In the data rows, the value 128 means zero.
Here is a table of points, one per row:
np.array([141, 170, 121, 91, 154, 212, 158, 142])
np.array([101, 155, 106, 94, 148, 134, 144, 82])
np.array([150, 120, 74, 58, 162, 193, 214, 109])
np.array([146, 132, 93, 83, 178, 169, 188, 149])
np.array([147, 125, 120, 99, 129, 148, 150, 118])
np.array([152, 112, 154, 115, 107, 116, 144, 141])
np.array([140, 185, 96, 79, 125, 131, 156, 72])
np.array([95, 149, 174, 86, 88, 114, 128, 137])
np.array([129, 118, 76, 134, 83, 140, 154, 107])
np.array([129, 182, 70, 115, 154, 115, 186, 135])
np.array([119, 101, 157, 105, 109, 152, 138, 106])
np.array([148, 92, 171, 111, 82, 136, 154, 134])
np.array([140, 135, 121, 89, 145, 203, 149, 130])
np.array([114, 102, 168, 96, 101, 148, 151, 109])
np.array([131, 166, 110, 121, 112, 102, 121, 106])
np.array([127, 83, 124, 101, 132, 154, 174, 129])
np.array([133, 103, 158, 114, 151, 158, 161, 141])
np.array([135, 143, 139, 116, 113, 138, 174, 115])
np.array([138, 137, 164, 101, 85, 135, 127, 120])
np.array([120, 233, 76, 79, 186, 147, 162, 148])
np.array([123, 142, 167, 111, 81, 68, 112, 100])
np.array([174, 151, 123, 106, 106, 133, 160, 95])
np.array([116, 120, 122, 99, 123, 160, 163, 140])
np.array([126, 170, 126, 118, 102, 111, 96, 111])
np.array([128, 79, 148, 87, 128, 160, 189, 114])
np.array([112, 90, 150, 98, 93, 125, 141, 103])
np.array([132, 131, 155, 114, 41, 105, 113, 147])
np.array([124, 177, 117, 133, 124, 100, 126, 97])
np.array([138, 108, 163, 110, 72, 73, 92, 89])
np.array([119, 132, 93, 99, 138, 158, 198, 112])
np.array([163, 125, 92, 103, 90, 144, 158, 152])
np.array([121, 133, 201, 111, 59, 77, 107, 111])
np.array([120, 99, 103, 92, 183, 173, 180, 143])
np.array([137, 108, 171, 107, 47, 101, 115, 97])
np.array([128, 192, 87, 105, 129, 126, 156, 120])
np.array([119, 101, 156, 109, 101, 182, 130, 108])
np.array([115, 122, 122, 87, 126, 176, 163, 106])
np.array([115, 110, 139, 121, 128, 153, 144, 109])
np.array([122, 167, 132, 110, 125, 145, 148, 150])
np.array([128, 166, 174, 109, 54, 112, 120, 100])
np.array([133, 165, 108, 96, 130, 123, 149, 143])
np.array([142, 159, 70, 78, 149, 198, 184, 133])
np.array([127, 144, 147, 92, 94, 147, 119, 127])
np.array([146, 113, 130, 111, 63, 103, 112, 105])
np.array([111, 110, 92, 86, 142, 144, 206, 112])
np.array([126, 122, 152, 91, 116, 149, 168, 151])
np.array([115, 84, 159, 113, 77, 149, 143, 148])
np.array([130, 110, 129, 92, 152, 202, 211, 159])
np.array([138, 173, 74, 98, 114, 117, 140, 146])
np.array([132, 153, 135, 114, 107, 97, 139, 116])
np.array([133, 147, 172, 104, 73, 128, 128, 123])
np.array([120, 123, 192, 111, 31, 99, 101, 113])
np.array([114, 159, 79, 94, 135, 98, 163, 159])
np.array([139, 152, 161, 106, 50, 110, 102, 114])
np.array([128, 172, 130, 117, 80, 120, 97, 115])
np.array([101, 154, 69, 92, 171, 127, 194, 118])
np.array([166, 185, 88, 116, 136, 144, 124, 116])
np.array([120, 121, 175, 113, 46, 92, 94, 94])
np.array([164, 144, 79, 101, 109, 163, 134, 152])
np.array([122, 127, 84, 115, 117, 132, 163, 156])
np.array([124, 128, 157, 106, 52, 99, 105, 112])
np.array([133, 129, 70, 116, 124, 99, 114, 127])
np.array([180, 172, 143, 106, 98, 160, 111, 110])
np.array([123, 121, 160, 123, 49, 99, 102, 74])
np.array([136, 124, 179, 107, 57, 118, 100, 128])
np.array([151, 176, 142, 112, 130, 152, 157, 127])
np.array([126, 129, 100, 91, 139, 153, 210, 149])
np.array([118, 89, 149, 122, 108, 151, 135, 114])
np.array([126, 123, 179, 112, 78, 109, 100, 120])
np.array([104, 79, 137, 102, 96, 155, 138, 140])
np.array([155, 149, 106, 113, 123, 111, 134, 127])
np.array([105, 73, 164, 87, 123, 161, 160, 124])
np.array([138, 98, 156, 91, 110, 145, 130, 154])
np.array([150, 161, 78, 114, 115, 136, 168, 150])
np.array([107, 161, 76, 115, 152, 151, 178, 119])
np.array([110, 76, 148, 103, 130, 189, 182, 142])
np.array([126, 126, 85, 117, 125, 140, 155, 144])
np.array([138, 79, 151, 104, 100, 155, 137, 127])
np.array([136, 145, 93, 93, 124, 111, 152, 109])
np.array([139, 88, 152, 101, 107, 166, 164, 143])
np.array([143, 163, 110, 109, 108, 114, 116, 149])
Along one direction, these points spread out more than along any other. How far along it is each point below, from 0 to 99? 50 is the average, and the first point above lies past it.
np.array([114, 102, 168, 96, 101, 148, 151, 109]) -> 43
np.array([146, 113, 130, 111, 63, 103, 112, 105]) -> 32
np.array([140, 135, 121, 89, 145, 203, 149, 130]) -> 65
np.array([107, 161, 76, 115, 152, 151, 178, 119]) -> 71
np.array([138, 98, 156, 91, 110, 145, 130, 154]) -> 45
np.array([115, 110, 139, 121, 128, 153, 144, 109]) -> 51
np.array([101, 155, 106, 94, 148, 134, 144, 82]) -> 58
np.array([155, 149, 106, 113, 123, 111, 134, 127]) -> 52
np.array([133, 147, 172, 104, 73, 128, 128, 123]) -> 35
np.array([130, 110, 129, 92, 152, 202, 211, 159]) -> 74
np.array([174, 151, 123, 106, 106, 133, 160, 95]) -> 51
np.array([119, 132, 93, 99, 138, 158, 198, 112]) -> 69
np.array([118, 89, 149, 122, 108, 151, 135, 114]) -> 44
np.array([129, 182, 70, 115, 154, 115, 186, 135]) -> 71
np.array([140, 185, 96, 79, 125, 131, 156, 72]) -> 58
np.array([132, 131, 155, 114, 41, 105, 113, 147]) -> 27
np.array([104, 79, 137, 102, 96, 155, 138, 140]) -> 46
np.array([136, 124, 179, 107, 57, 118, 100, 128]) -> 25
np.array([120, 123, 192, 111, 31, 99, 101, 113]) -> 16
np.array([143, 163, 110, 109, 108, 114, 116, 149]) -> 48
np.array([110, 76, 148, 103, 130, 189, 182, 142]) -> 60
np.array([119, 101, 157, 105, 109, 152, 138, 106]) -> 44
np.array([132, 153, 135, 114, 107, 97, 139, 116]) -> 43
np.array([148, 92, 171, 111, 82, 136, 154, 134]) -> 39
np.array([135, 143, 139, 116, 113, 138, 174, 115]) -> 52
np.array([141, 170, 121, 91, 154, 212, 158, 142]) -> 71
np.array([138, 108, 163, 110, 72, 73, 92, 89]) -> 22
np.array([119, 101, 156, 109, 101, 182, 130, 108]) -> 45
np.array([166, 185, 88, 116, 136, 144, 124, 116]) -> 59
np.array([138, 137, 164, 101, 85, 135, 127, 120]) -> 38
np.array([129, 118, 76, 134, 83, 140, 154, 107]) -> 52
np.array([139, 88, 152, 101, 107, 166, 164, 143]) -> 51
np.array([128, 192, 87, 105, 129, 126, 156, 120]) -> 61
np.array([147, 125, 120, 99, 129, 148, 150, 118]) -> 56
np.array([133, 129, 70, 116, 124, 99, 114, 127]) -> 52
np.array([163, 125, 92, 103, 90, 144, 158, 152]) -> 55
np.array([101, 154, 69, 92, 171, 127, 194, 118]) -> 75
np.array([136, 145, 93, 93, 124, 111, 152, 109]) -> 56
np.array([128, 79, 148, 87, 128, 160, 189, 114]) -> 57
np.array([142, 159, 70, 78, 149, 198, 184, 133]) -> 79
np.array([124, 128, 157, 106, 52, 99, 105, 112]) -> 26
np.array([131, 166, 110, 121, 112, 102, 121, 106]) -> 46
np.array([120, 99, 103, 92, 183, 173, 180, 143]) -> 74
np.array([111, 110, 92, 86, 142, 144, 206, 112]) -> 69
np.array([128, 166, 174, 109, 54, 112, 120, 100]) -> 28
np.array([128, 172, 130, 117, 80, 120, 97, 115]) -> 37
np.array([150, 120, 74, 58, 162, 193, 214, 109]) -> 82
np.array([126, 122, 152, 91, 116, 149, 168, 151]) -> 53
np.array([138, 79, 151, 104, 100, 155, 137, 127]) -> 44
np.array([127, 83, 124, 101, 132, 154, 174, 129]) -> 59
np.array([120, 121, 175, 113, 46, 92, 94, 94]) -> 19
np.array([105, 73, 164, 87, 123, 161, 160, 124]) -> 50
np.array([122, 167, 132, 110, 125, 145, 148, 150]) -> 55
np.array([121, 133, 201, 111, 59, 77, 107, 111]) -> 18
np.array([146, 132, 93, 83, 178, 169, 188, 149]) -> 77
np.array([164, 144, 79, 101, 109, 163, 134, 152]) -> 60
np.array([116, 120, 122, 99, 123, 160, 163, 140]) -> 58
np.array([150, 161, 78, 114, 115, 136, 168, 150]) -> 63
np.array([133, 165, 108, 96, 130, 123, 149, 143]) -> 58
